[[136 135 124  19   2  56 157  30 199 136 139 138 166]
 [117 209  73  84  93 129 149 101 204 178 236 238 170]
 [106 177  74  63  65  95 177  76 211 166 201 199 191]
 [151 132 145  61  48  85 133  66 166 122 124 124 139]
 [211 111 237 250 251 210  32 229  21  55  51  62  28]
 [201 116 219 197 192 176  52 183  57  70  67  75  51]
 [173 112 184 124 113 120 101 118 112  90  81  85 101]
 [133 130 131 128 127 119 147 124 144 116 122 122 150]
 [124 217  81 140 156 170 129 152 173 171 238 242 149]
 [183 159 181 220 229 207  58 211  71 100 128 137  64]]
Indices start at 1.
The entry in the bottom-right corner -> 64
The entry just left of the largest entry is 250
The entry just left of 67 is 70
The entry in the top-left corner -> 136
Which number is the entry directly above 106?
A: 117
The bottom-left entry -> 183
The entry in row 1 and column 3: 124
Which number is the entry in the top-right corner?
A: 166
The entry at row 2, column 3 is 73
Which number is the entry at row 3, column 1?
A: 106
Which number is the entry directly below 147?
A: 129
Which number is the bottom entry of the column that holds the largest entry?
A: 229
Which number is the entry just right of the smallest entry?
A: 56
The entry directly below 67: 81
Which number is the entry in row 1 and column 2?
A: 135
The entry directly below the largest entry: 192
Which number is the entry in row 3 and column 2?
A: 177
The entry directly above 130: 112
The entry just left of 250: 237
Which number is the entry directly below 152?
A: 211
The entry directly below 111: 116
Which number is the entry directly above 66?
A: 76
The top entry of the column that holds the largest entry: 2
The entry directly below 130: 217
Which number is the entry just left of the smallest entry?
A: 19
Which number is the entry directly above 184?
A: 219
Which number is the entry just right of the largest entry?
A: 210

[[-0.04 -0.04 -0.16 -0.15 -0.04]
 [ 0.15  0.14  0.14  0.13  0.17]]
The smallest entry in the first row: -0.16
The last entry of the largest entry's row is 0.17
The first entry on the diagonal from the top-right corner -> -0.04
The entry just right of the smallest entry -> -0.15
The first entry in reading order -> -0.04
Give the fifth entry from the end, reading row by row.
Answer: 0.15

A = [ 21  52  58  45 -38  48 -36  -8   3   7]
Which number is the 1st entry from the left?
Answer: 21
Which number is the smallest entry?
Answer: -38
The last entry -> 7
